In the data rows, 128 means zero.
How far apart are the two rows of each pair, measured in a hidden way? 0 means very close, and 20 very far. Two or three weighted sums of its numbers give each row a place; it is the straight-line distance between the places.
[149 116 117 106 156 125 125 120 142 136 136  99  91 137 136  87 147 124
 110 151]
[128 106  95 104 171 116 158 153 126  72 108 127 135  66 161 134 114 101
 116 153] >> 5
[139 103 103 107 172 131 160 142 104  83 116 110 153  64 172 132 116  92
 109 141]
[146 120 126 103 161 128 121 114 125 131 135  99 105 133 134  90 153 113
 120 160] >> 5
[129  98 132 157  78 170 138 114 122 137 125 147 145 126 144 143 144 112
 133 108]
[132 126 152 129 132 148 107 118 117 172 145 118 107 165 112 117 149 146
  96 159] >> 5
[ 83 156 121 121 127 146 118 145 151 103 136 163 104 128 136 139  85 101
 134 130]
[116 102 100 125 138 120 151 160 135  93 111 149 157  60 138 115 128 123
 118 150] >> 11
[ 80 154 122 126 108 161 131 139 147 116 156 155 121 137 131 142  78  88
 124 130]
[124 102 140 162 120 154  78 129 117 163 144 108 186 136  96  90 141 175
  91 134] >> 1
[161 108 119  97 157 138 129 109 112 146 115 112  82 147 158  93 170 121
 124 155]
[173 106 139  97 155 140 142 111  98 150 128  89  96 151 143  94 167 123
 106 152] >> 1
[ 81 153 118 113 129 161 133 133 119 106 129 153 114 128 155 149  90  85
 145 139]
[122  99 124 161  78 161 152 113 108 121 109 155 153 122 148 146 143 119
 127 120] >> 3
[129 105  94 106 173 130 157 145 115  80 131 110 145  66 170 125 112  82
 116 153]
[132 145 127 121 123 105  97 119 120 139 134 112 152 141 107 133 111 140
 148 106] >> 7
[117 158 164 135 132 116 110 132 130 152 127 119 126 137  83 114 149 157
 130 135]
[151 104 110 112 120 130 155 116 100 105 112 103 145 116 165 118 146 133
 138 115] >> 5
[ 97 159 125 111 131 144 113 149 156 106 146 145  90 128 154 133  94  85
 140 140]
[129 105 100 112 162 129 167 143 119  82 106 125 155  68 146 121 111 104
  98 147] >> 2
[151 141 110 103 132 129  75  94 114 142 150 101 126 174 132 129  91 138
 148  78]
[158 101 140  81 150 162 132 102  82 141 100 106  96 136 145  89 172 146
  92 151] >> 6
[125 142 159 115 140 128 132 132 109 145 103 110 131 128  98 124 147 151
 140 134]
[176 132 106 116 160  75 111 140 164 105 143 116 105 122 120  99 128 153
 120 124] >> 4
[118 147 129 148 115 104 155 142 152 119 142 147 133 137 111 175 117  87
 170 104]
[133 148 125 112 130 104  90 122 117 140 131 113 147 138 119 133 118 140
 153 103] >> 4
[124  95 145 185  69 170 164 119 128 146 129 148 130 137 143 157 133 124
  96 120]
[132 150 152 133 106  96 168 126 122 116 107 150 132 125 116 197 128 114
 175  87] >> 6
[155 108 134  81 149 152 134 102  80 144  98 117  85 133 155  95 168 143
  90 166]
[146 151 119  94 145 110  85 106 100 131 130 101 149 150 131 118 116 143
 154  94] >> 5
[170 105 118 104 160 121 144 112 134 123 119 104  77 134 147  80 161 135
 117 154]
[123 152 153 109 137 126 117 128 107 151 116 112 136 134 111 122 148 145
 141 133] >> 4
[ 92 157 123 113 125 140 126 150 147  97 141 150 102 116 143 137  87  98
 132 139]
[106 153 136 112 125 114 130 132 129 127 114 137 129 111  89 118 138 144
 139 150] >> 2
[125  98 131 182  72 153 156 126 135 128 121 176 116 143 144 164 132 121
 116 118]
[117 127 123 120  99 148 155 114 111 112 130 146 123 126 156 175 103  97
 139 109] >> 4
[163 119 125 145 144  95 106 133 153 137 129 101  99 141 137 111 147 146
 128 133]
[104 145 127 137 111  84 164 154 177  95 116 161 103 109 125 156 122 107
 145 136] >> 3
[ 89 151 134 121 125 167 124 133 138 111 138 147 119 130 146 131  88  90
 125 131]
[ 81 148 142  93  97 187 112 120  93 111 113 162 147 123 145 131 105 106
 133 124] >> 4
[124 151 116 141 113  81 170 149 168  99 123 160 111 124 122 165 114 106
 170 110]
[140 122 162 131 142 149 102 123 116 185 128 121 100 165 115 115 150 157
  97 144] >> 5
[ 79 154 122 122 116 153 129 139 142 104 145 153 109 138 121 134  80  80
 123 127]
[125  98 132 162  82 167 143 120 108 138 116 148 147 128 155 145 140 121
 129 113] >> 8
[132 102 102 111 168 136 162 150 122  75 121 126 148  64 162 115 109 101
 112 139]
[120 102 107 131 141 139 144 151 120 101 113 132 175  69 131 118 139 121
 123 144] >> 1
[150 106 121 110 150 130 126 113 127 138 122 112  84 129 152  93 171 127
 113 146]
[158 102 104 168 139 100 102 135 176 137 146 108 117 148 121  99 133 150
 110 136] >> 5
[ 95 138 121 134 125 142 128 133 141 107 147 140 127 134 147 136  90  97
 141 130]
[153  95 107 127 114 118 146 116 125 110 120 133 121 112 149 126 147 128
 126 116] >> 4
[148 147 127  99 137 105  88 104 116 125 139  88 139 148 134 114 112 144
 156  98]
[110 134 128 123 123 147 129 133 129 110 132 130 132 121 156 134  99  98
 138 121] >> 4
[ 68 154 128 122 113 160 109 146 136 105 145 161 142 108 136 147  58 117
 107 134]
[132 159 146 128 141  91 113 138 134 132 141 110 153 122  90 160 109 150
 144 109] >> 3
[162 110 124 106 164 122 136 111 137 120 126 114  74 129 146  82 164 128
 116 147]
[119  99 128 182  67 166 149 131 140 131 120 175 129 144 142 162 137 135
 113 120] >> 6
[122 157 179  87 151 136 105 127  82 176 106 108 130 144 119 147 159 144
 137 134]
[118  91 131 185  71 157 161 121 123 139 116 170 133 142 138 164 138 132
 112 116] >> 4
[117 105 105 132 142 124 148 153 133  90 113 137 159  65 137 118 127 122
 113 139]
[119 142 139 139 121 118 164 144 143 123 120 139 119 124 114 160 132 106
 149 123] >> 4
[117 103 121 131 121 159 131 138 116 118 141 121 165 107 136 107 124 110
 110 138]
[110 146 143 138 121 115 163 141 143 114 130 156 119 126 119 160 123 101
 140 132] >> 3
[122  97 130 155 129 162 117 133 123 132 138 131 152 112 128 121 128 148
  78 142]
[141 109 122 160 107 130 146 124 138 117 128 140 134 120 132 125 148 120
 138 116] >> 8
[158 108  97 112 156 109 144 115 143 120 109 119  70 126 137  80 159 134
 120 158]
[123 101 135 154  85 148 149 129 121 135 113 146 150 125 118 138 153 126
 121 110] >> 3
[137 147 121 104 125 118  83 104 117 141 142 107 148 160 111 126 110 137
 150  91]
[169 112 101 162 138  76 116 151 194 104 128 133  88 132 132 104 129 158
 139 136] >> 4
[126  92 144 152  90 163 148 126  97 141 109 136 157 133 137 133 162 130
 132 111]
[124 157 162 115 132 115 110 138 122 165 117 123 118 136  90 121 152 162
 127 141] >> 5
[125 168 170 119 168 101 118 153 128 163 121 125 106 132  75 127 156 171
 122 160]
[128 160 172 118 164 117 126 160 132 170 130 117 103 131  67 120 143 171
 106 159] >> 7
[118 100 109 133 141 143 150 138 122  95 126 134 175  69 142 107 126 115
 113 141]
[112  94 129 163  78 159 148 129 118 122 102 159 151 117 142 143 146 126
 132 117] >> 4
[146 129 127 143 122 112 116 131 167 142 143 123  76 154 120  94 125 161
  97 136]
[143 120 152 136 136 144 105 117 123 176 127 105 104 156 111 113 154 158
  97 145] >> 4
[151 101 104 179 141 103 110 140 187 140 162 105 112 146 110  88 125 154
  94 124]
[101 145 125 147 112 108 162 145 162 106 133 167 111 126 106 156 121  89
 150 128] >> 13
[119  91 124 190  75 166 163 133 151 122 122 171 127 135 146 162 142 127
 102 120]
[124 154 138 134 124  99 152 136 155 122 146 130 110 127 122 176 123  79
 186 111] >> 7
[117 107  95 132 114 125 153 158 124 101 139 149 170  80 115 120 123  96
 117 144]
[135 107 120 159 121 125  82 139 143 147 132 111 164 130 104  90 135 189
  91 134] >> 14
[133 158 141 128 148  80 116 131 135 137 130 113 154 129 113 154 109 146
 150 110]
[114 161 140 104 108 140 112 118 119 136 129 155 101 145 129 131 114 134
 136 126] >> 4
[ 99 135 142 127 118 150 120 127 138 114 152 129 128 143 138 133  98  78
 145 131]
[101 144 112 127 119 141 129 125 142 102 155 141 124 132 151 133  85  90
 137 125] >> 5
[144 101 111 151  87 148 154 103 141 119 136 147  93 157 175 139 129  82
 143 111]
[131 151 154  97 138 118 115 129 117 151 123 117 119 125 109 111 147 138
 145 144] >> 7
[125 104 131 124 141 177 125 128  84 133 132 111 182 110 145 112 139 105
 121 131]
[151 146 131 102 137 114  81 107  99 146 132  95 149 158 119 123 120 144
 153  89] >> 6
[116  95 130 159 121 154 123 135 138 134 140 120 145 110 127 112 125 143
  80 140]
[129 149 128 122 125 107  96 114 117 123 139 118 157 140 122 129 110 140
 147 114] >> 11
[115 105  93 131 147 120 160 154 142  76 115 141 156  60 139 118 123 113
 114 149]
[130 159 175 115 142 124 105 129 104 172 116 113 131 130  95 120 161 169
 140 135] >> 4
[109 155 164 109 128 131 118 124 112 155 128 126 137 136 100 126 141 147
 129 144]
[148 149 132  95 145 115  75 110 104 154 137  87 150 160 120 120 118 148
 158  80] >> 3
[115 102 109 135 143 124 155 148 131  81 111 142 161  72 139 115 126 123
 119 150]
[132 100 103 113 160 127 162 141 129  81 126 123 148  69 153 130 106  99
 105 143] >> 4
[115 154 160 131 118 118 109 144 136 168 124 129 126 147  78 123 146 163
 123 134]
[162  99 122  99 168 117 134 106 134 130 102  94  68 127 167  96 159 137
 111 148] >> 2
[126  99 131 148 128 149 124 141 121 130 128 128 142 104 131 119 133 146
  80 144]
[146 145 109 102 132 105  87 103 120 140 136  95 139 150 123 123 107 150
 155  84] >> 7
[112 160 143  95 114 140 113 128 104 138 127 145 109 150 127 135 115 139
 137 123]
[144 150 115 102 152 118  92 100 107 136 139  96 152 151 122 113 119 148
 166  99] >> 6
[160  98  78 130 111  89 158 128 145  81  94 142 109  95 151 116 142 137
 129 125]
[106  99 101 164  63 147 154 122 138 110 108 181 140 118 145 144 134 122
 134 121] >> 4
[118 154 136 141 116  93 164 141 154 113 128 152 119 131 118 179 114 102
 168 105]
[159 146 105 104 133 109  85 105 125 128 145  95 118 170 146 123  96 151
 153  82] >> 5
[126 146 124 130 131 118 101 111 124 139 141 117 147 153 108 128 109 144
 154 102]
[148 151 122 116 138 107  97 123 113 126 137  97 143 139 139 117 122 140
 160 108] >> 12
[129 104 119 118 147 132 127 141 124  96 114 122 152  79 145 110 131 121
 121 148]
[117 128 105 136  92 144 151 127 131 102 124 167 110 125 153 161 102 100
 147  98] >> 3
[ 81 162 112 122 122 166 114 153 135 108 152 154 142  98 133 145  63 116
 100 126]
[119  95 126 188  67 152 160 134 142 126 114 173 111 133 144 161 136 136
 116 115] >> 2
[ 96 142 139 151 114 122 163 136 152 120 120 165 133 127 108 162 123 108
 145 126]
[111 132 141 155 145 122 151 155 144 113 128 140 137 101 125 159 113 120
 125 138] >> 5
[119 108 106 153  97 118 148 130 138 110 113 167 138 115 130 133 147 118
 144 131]
[139 145 127 129 128 121  99 108 118 132 137 108 153 151 128 121 116 142
 151  96] >> 4
[114 154 115 145 118  78 161 138 177  89 127 165 106 120 127 169 113  94
 173 114]
[124 155 165 105 134 126 118 129 106 147 130 113 133 130 100 122 148 134
 137 142] >> 5
[117 142 141 134 124 106 162 147 134 128 111 140 115 119 130 159 136 105
 152 131]
[117 154 139 136 135 102 163 147 148 121 137 138 110 123 127 170 121 103
 168  96] >> 9
[123 153 148 108 138 124 124 132 112 146 112 119 137 136 100 121 144 151
 145 139]
[160 106 117 107 151 132 137 111 118 138 133 106  88 142 139  91 163 122
 109 150] >> 6
[110  99 137 130 140 165 146 127 105 120 124 113 195  86 136 124 130 105
 111 139]
[144 124 145 150 125 131  99 110 141 170 139 112  96 165 114 113 142 164
  92 149] >> 4
[125 151 163 103 130 155 117 111  98 144 124 120 112 147 134 128 112 148
 128 107]
[119 101 126 182  70 145 157 122 146 117 120 178 113 136 152 168 126 131
 108 122] >> 5
[151 148  83 108 130  95  82 100 146 119 151 113 104 171 136 117  86 151
 150  82]
[123 161 160 118 139 110 112 137 115 157 111 119 121 134 100 118 156 167
 135 145] >> 12
[159  97  96 135 110 106 147 123 132 102 106 138 120 116 155 132 139 127
 125 106]
[156 101 113 168 141 104 102 133 177 138 156 105 113 146 119  98 139 152
 101 136] >> 8
[136  95 104 167  79 138 145 125 139 102  97 158 134 116 158 135 136 135
 136 108]
[145  91 103 168  87 135 154 113 162 117 144 143  90 150 169 130 127  87
 137 100] >> 6
[ 93 138 113 134 116 155 125 127 140 113 156 138 129 131 135 135  86  83
 136 114]
[ 68 153 112 126 108 148 135 135 138  99 133 174 126 120 132 145  74 100
 127 144] >> 2
[105 156 161 101 133 127 117 126 102 151 115 128 139 134  93 126 146 125
 142 153]
[136 100 137 197  73 158 151 132 137 134 119 188 117 131 137 164 130 120
 101 106] >> 1
[111 164 164 103 131 160 113 112  79 153 114 120 127 160 128 149 118 129
 134 113]
[170 112 109 100 160 116 135 126 122 132 105 111  74 129 146  90 165 130
 123 147] >> 9
[156 101 122 164 144  99 108 134 170 153 155  86 118 145 116 103 136 149
  95 136]
[132 145 118 132 116  96  92 127 145 131 158 128 141 144 108 131 108 142
 155  99] >> 5
[126 152 153  97 141 136 115 127 116 152 120 110 132 140 101 130 150 150
 129 134]
[125 153 171 126 150 127 110 135 122 170 109 111 128 138  73 121 153 180
 122 132] >> 1
[158 108 128  97 152 124 133 110 121 136 121  99  85 137 150  96 170 120
 118 158]
[118 143 137 141 127 113 163 137 148 115 123 156 116 110 122 158 127  91
 159 131] >> 5
[122 150 145 138 136 100 114 139 142 145 137 122 164 129  78 155 110 148
 152 100]
[151 147 120 106 138 111  89 111 103 134 127  88 146 156 126 114 116 150
 156  88] >> 12
[120 152 135 136 116  98 161 138 138 115 127 145 131 129 123 183 120  96
 180 115]
[140 121 123 141 132 127 116 121 149 157 139 127  84 159 118 109 136 165
  92 144] >> 11
[118 147 142 146 120  93 147 143 122 110 104 136 195  96 104 178 131 138
 174 108]
[121 154 124 144 128 103 168 139 141 114 134 136 129 119 119 174 115  86
 178 112] >> 6
[154 119 128 105 170 136 119 109 125 137 130  99 106 139 142  90 151 129
 116 147]
[159 123 116 117 175  96 120 119 141 132 134  87 111 129 112 114 134 154
 127 129] >> 10
[130 156 136 133 139  88 118 132 135 131 138 112 156 128 103 157 106 148
 146 109]
[168 108 122 104 158 118 136 125 120 136 106 108  77 136 141  94 164 140
 110 154] >> 6
[145 117 122 105 162 128 122 118 128 140 128 102 105 141 132  93 150 119
 116 146]
[144 124 147 136 124 138 110 126 133 179 146 119  91 163 110 104 147 156
  94 143] >> 9
[158 107 134 110 151 138 143 100 116 148 140  90  98 148 135  88 161 117
 108 148]
[122 107 111 121 140 129 153 141 117  96 121 129 166  66 145 125 124 112
 107 152] >> 5
[115 151 135  99 118 157 112 115  93 157 114 140 114 160 129 137 123 136
 145 113]
[138 100 113 167 136 109 102 142 174 146 158 116 120 151 105 101 131 149
  95 136] >> 4
[100 143 117 129 119 151 129 130 146 108 145 139 128 127 143 131  95  87
 145 127]
[121 161 175 120 140 135 115 126 107 165 135 114 135 149  86 112 150 156
 121 143] >> 4
[163 150 108 121 132 116 116  91 104 107 180  57 172 137 127  83 109 117
 159 108]
[133 102 123 157  88 138 160 129 129 133  99 144 151 122 135 138 152 138
 129 114] >> 16
[129 155 129 129 139  91 109 134 132 140 128 123 155 135  94 151 115 148
 156  98]
[116 106 125 123 136 142 151 146 107 106 130 121 177  74 133 127 130 102
 105 152] >> 12
[109 106 103 124 127 128 129 139 137  95 125 146 154  86 139 111 120 123
 119 151]
[ 97 138 121 133 114 160 143 128 125 110 153 120 142 132 145 132  98  78
 135 128] >> 6
[ 84 150 137 114 123 161 127 143 125 122 133 148 116 133 148 153  90 100
 129 132]
[127  97 133 185  69 157 156 135 142 132 117 170 115 137 135 162 138 134
 112 118] >> 3
[145 117 120 100 166 121 127 119 135 134 131 101  89 125 138  89 148 123
 117 150]
[139 156 149 124 144 104 110 137 112 149 141 103 159 132  99 161 115 136
 150 105] >> 2
[ 91 154 128 113 125 165 123 133 119 110 139 148 118 134 150 148  93  90
 132 137]
[113 103 126 137 142 150 149 139 111 104 113 123 185  75 141 116 134 116
 112 138] >> 4
[124 158 171 113 139 130 106 127 111 180 122 119 134 150  86 125 155 157
 134 137]
[126  96 111 161  73 155 151 122 123 117 118 157 143 120 143 142 142 125
 131 116] >> 5
[159  92 110 128 120 127 158 113 111 114 113 122 137 111 149 135 140 121
 121 116]
[158 101 112 166 151 102 103 145 170 131 144 107 120 143 125  99 142 152
 100 136] >> 3
[125 155 137 132 104  87 178 126 130 108 106 156 124 118 120 197 126 111
 180 101]
[126 160 170 120 138 125 112 133 115 170 129 125 132 146  79 123 153 168
 125 133] >> 6
[133 156 158  82 132 144 113 118  80 139 107 128 105 152 147 140 122 141
 132 118]
[120 122 115 130  97 141 152 118 131 102 120 165 110 130 152 162 100 100
 137 102] >> 6
[129  98 128 156  95 128 156 136 121 125  97 135 142 122 138 141 151 125
 127 114]
[ 85 149 137 114 113 176 121 136 125 110 133 155 132 129 153 140  97  89
 126 134] >> 8
[111 154 152 110 146 123 124 120 112 140 111 131 129 125 102 121 137 148
 132 144]
[168 106 131 105 155 125 137 107 114 135 108  95  92 147 151  97 171 129
 122 150] >> 2
[133 103 103 169  63 140 151 141 133 113 110 171 143 124 132 139 141 129
 127 106]
[165  94 102 130 122 118 153 115 120 101 105 130 123 111 156 124 147 134
 132 111] >> 5
[150 101 111 136 106 140 165 116 124 118 106 128 129 119 150 122 149 124
 123 131]
[129  97 125 184  67 161 172 117 127 105 130 159 138 123 155 142 131 115
 109 138] >> 9
[142 146 122  93 137 118  92 111 113 139 147 106 139 152 117 112 111 145
 155  87]
[119 163 172 119 137 113 108 128 109 159 122 120 133 136  93 124 150 160
 127 158] >> 14
[181 107 126  98 160 122 133 110 118 126 102  95  76 140 157  91 166 128
 122 161]
[119 103 110 130 141 124 149 147 135  91 113 143 164  62 140 120 127 122
 117 150] >> 5
[120 155 153 132 125 111 165 129 126 127 126 135 138 128 121 188 123  93
 170 114]
[108  99 105 131 141 135 151 133 135 101 112 120 161  72 135 128 121 110
 118 142] >> 5
[119 157 146  87 105 137 108 119 115 149 128 144 109 144 115 141 113 149
 121 128]
[114 103 105 130 140 130 154 153 124  98 108 137 157  70 141 120 130 118
 116 140] >> 11
[123 101 125 154  90 128 158 127 129 113 106 144 140 113 135 133 139 133
 121 114]
[159 147 172  81 190 157  90  92  57 187 177  24 165 196 142 144 128  89
 156 105] >> 3
[ 75 156 123 120 116 150 126 145 146 101 145 163 115 120 131 134  87  95
 124 146]
[119 150 152 104 139 123 122 133 113 149 116 128 124 131 100 121 144 143
 141 135] >> 7
[ 99 141 109 117 116 148 134 127 133 108 142 145 127 130 149 136  94  94
 144 138]
[134 143 114 129 118 115  91 118 132 133 144 112 160 156 109 125 111 143
 150  97] >> 5
[132  94 122 161  75 162 150 120 113 118 109 149 147 122 151 141 146 132
 124 110]
[151 114 114 109 150 128 133 120 134 134 134 102 100 126 139  78 144 123
 116 152] >> 9
[122 151 142 132  94 109 180 132 106 127 110 155 147 132 105 200 133 111
 178  94]
[128 100 137 178  67 161 155 137 135 137 117 165 112 138 142 163 138 132
 109 118] >> 2
[168 126 108 100 172  81 112 118 138 129 144  92 103 140 137 114 125 124
 129 130]
[114 157 160 103 118 150 110 105  96 154 126 142 119 150 127 140 115 133
 127 122] >> 6
[ 71 148 134 109 130 178 116 126 103 137 142 115 149 123 132 162  63 113
 110 124]
[124  93 128 180  69 162 159 137 140 126 115 173 119 136 152 165 138 135
 118 114] >> 3
[115 146 105 166 102  60 161 161 170  76 102 171 175  77  90 158 118 146
 173 104]
[134 156 133 142 140  65 127 139 163 114 139 126 132 119  96 151 103 158
 136 104] >> 9
[128  94 127 161  75 167 150 128 116 132 106 150 155 130 144 142 142 127
 126 102]
[146 148 121  97 132 121  79 102 109 150 151  99 151 160 123 116 117 133
 151  83] >> 2
[ 97 142 114 132 110 127 124 131 151  96 150 148 130 127 142 145  93  90
 130 133]
[119 104 104 135 129 138 131 138 132  94 126 131 155  87 146 109 124 118
 121 142] >> 3
[ 74 147 134 100  92 185 115 104  80 115 109 169 156 112 150 130 100 100
 135 142]
[167 121 112 115 162  86 119 118 135 131 137  97 121 132 127 110 130 141
 127 127] >> 18
[117 153 174 130 131 134 106 129 115 184 132 117 140 150  63 126 154 165
 114 139]
[122  97 120 129 143 153 140 137 116 107 114 121 171  80 152 123 131 109
 120 135] >> 6
[130 161 177 102 164 128 110 121 100 172 106 115 126 143  98 124 159 172
 135 139]
[131 146 113 102 131 110  83 103 123 127 141  99 147 151 121 112 109 151
 157  92] >> 3
[157 149 128 114 140 111  83 108 107 144 136 118 149 146 126 111 121 135
 153  94]
[104 142 153 138 123 139 157 124 114 144 132 141 143 138 121 164 135  83
 152 134] >> 4
[134 126 110  99 150 109 132 120 125 120 123 113  99 128 134 104 148 110
 116 178]
[108 108 102 150 168 103 163 174 182  77 126 147 112  75 136 108 124 107
 106 182] >> 8
[166 115 128  93 135 116 140 103  80 128  90 100 134 122 138  98 182 152
 141 138]
[161 106 124 104 151 128 130 111 122 144 125 101  83 143 150  94 166 117
 112 147] >> 6
[128 112 116 119 135 138 125 141 115 122 124 116 153 100 144 113 130 112
 116 149]
[154 105 119 107 135 135 133 101 122 140 140 107  92 147 140  82 163 103
 120 162] >> 3
[147 117 116 160 125 111 111 128 164 151 140 113 112 142 111 102 132 144
 120 131]
[109 140 136 141 132 127 152 155 137 118 131 153 130 103 129 161 106 104
 119 141] >> 5
[ 85 160 123 112 134 148 129 134 129 102 136 149 111 117 154 145  85  88
 139 142]
[115 152 145 140 115 110 167 136 140 124 132 141 131 130 117 176 121  92
 169 111] >> 5
[113 109 113 127 140 145 119 128 130 112 132 130 152  95 153 106 124 114
 120 141]
[112 156 161 109 123 128 111 123 112 164 128 129 141 136  83 125 142 132
 139 141] >> 1
[149  95  97 130 116 116 151 116 133 106 109 147 129 108 143 120 147 131
 132 114]
[149 148 115  99 126 118  73 100 114 151 161  94 112 183 139 133  90 129
 146  75] >> 4
[154 116 122 153 143 105 116 128 158 140 127 110 105 149 134 109 145 147
 123 136]
[129 108 107 130 130 147 136 137 113 104 133 117 160  89 145  98 126 115
 114 136] >> 9
[150 125 147 142 122 137 109 127 136 170 133 115  87 152 113  96 133 161
 101 131]
[118 154 152 106 129 115 115 131 114 148 127 129 126 129  95 129 142 139
 134 143] >> 6
[ 96 154 135 120 131 148 121 144 148 104 151 142  95 125 146 123  80  92
 128 138]
[117 162 149 100 112 149 115 117 100 149 127 141 115 150 123 141 112 135
 124 120] >> 4
[123 148 139 146 125  84 145 146 135 111 107 136 175  99 107 185 140 126
 176 105]
[142 148 114 104 136 116  89 110 109 137 132 110 151 156 114 114 114 152
 151  95] >> 4
[134 163 149  86 145 107 117 140 109 146 111 120 118 122 114 132 156 140
 144 140]
[176 121 125 120 167  86 115 105 127 143 135  97 112 137 128 108 127 133
 120 122] >> 3
[129 101 111 130 139 126 145 154 123  98 118 133 163  73 132 122 130 120
 112 131]
[140 147 120 106 133 108  84 103 118 128 132 101 142 153 122 118 116 139
 156  89] >> 8
[117  99 113 138 136 139 146 151 133 102 129 134 181  80 127 115 123 107
 107 131]
[147 126 165 130 138 152 109 118 108 187 139 106 113 164 110 114 154 156
  87 154] >> 5
[ 91 157 146 105 135 153 110 141 138 118 156 138 105 122 139 147  91  79
 130 143]
[119 149 133 142 121  93 165 140 159 114 126 154 132 124 124 176 116 100
 164 109] >> 3
[115 117 150 146 113 163 107 120 143 196 155 140 105 185  80 113 137 156
  87 126]
[172 125 128 101 167  96 105 122 110 153 139  83 111 146 131 126 139 135
 128 123] >> 18
[ 76 148 135 100 102 186 107 110 102 110 126 161 144 121 140 131  99 110
 139 128]
[130 111 127 117 149 132 123 142 113 120 133 106 146  88 147 115 132 103
 116 148] >> 19
[146  98 119 167 100 128 138 124 151 118 130 142 141 127 122 119 144 126
 141 109]
[168  96 116 174 138  99  86 131 149 162 162  92 147 141 112 121 141 156
 105 111] >> 13
[144 128 154 137 142 134 106 115 125 158 139 107  92 157 120 109 141 160
  84 146]
[ 98 141 126 148 133 102 152 165 167  94 127 168 128  91 119 163  96 106
 116 147] >> 3
[126 100 131 154  76 170 144 124  99 141 110 151 155 133 149 149 145 107
 130 106]
[128 124 115 121 110 157 140 117 111 119 122 144 117 135 170 160 112  92
 157 101] >> 8
[126 156 148 125 137  90 165 136 125 108 120 133 124 124 137 181 115  92
 172 123]
[125  93 137 188  72 172 158 128 139 143 126 166 119 145 134 159 139 127
 107 116] >> 13
[121 102 101 125 146 129 147 152 126  89 118 135 166  68 143 124 133 109
 112 150]
[170 124 112 114 173 104 115 112 128 147 146  88 117 146 123 109 134 141
 128 115] >> 10
[118 154 141 111 138 118 124 139 119 136 119 133 123 126 106 118 143 147
 147 135]
[155 146  97 112 136 108  73  94 123 137 153 100 117 172 137 125  97 147
 144  76] >> 4
[137 162 173 112 145 112 107 137 105 172 120 113 123 143 100 130 157 156
 136 148]
[126 155 157 101 138 134 122 124 101 149 115 127 129 137 107 126 153 141
 137 134] >> 8
[124  94 125 164 124 150 124 142 138 134 122 137 148 104 121 112 131 158
  85 143]
[120 103 119 125 147 136 149 142 116  92 113 131 168  65 146 115 124 111
 122 149] >> 10
[ 72 159  98 125 121 129 127 165 163  71 147 171 118  94 129 131  50 128
 109 139]
[122 155 155  97 146 120 126 131 100 141 102 115 126 127 106 127 145 147
 136 147] >> 6
[155 107 105 108 152 127 136 114 130 135 127 108  79 139 145  88 162 120
 117 141]
[126  99 105 112 163 134 153 151 122  84 118 125 142  69 154 133 109 105
 102 141] >> 5
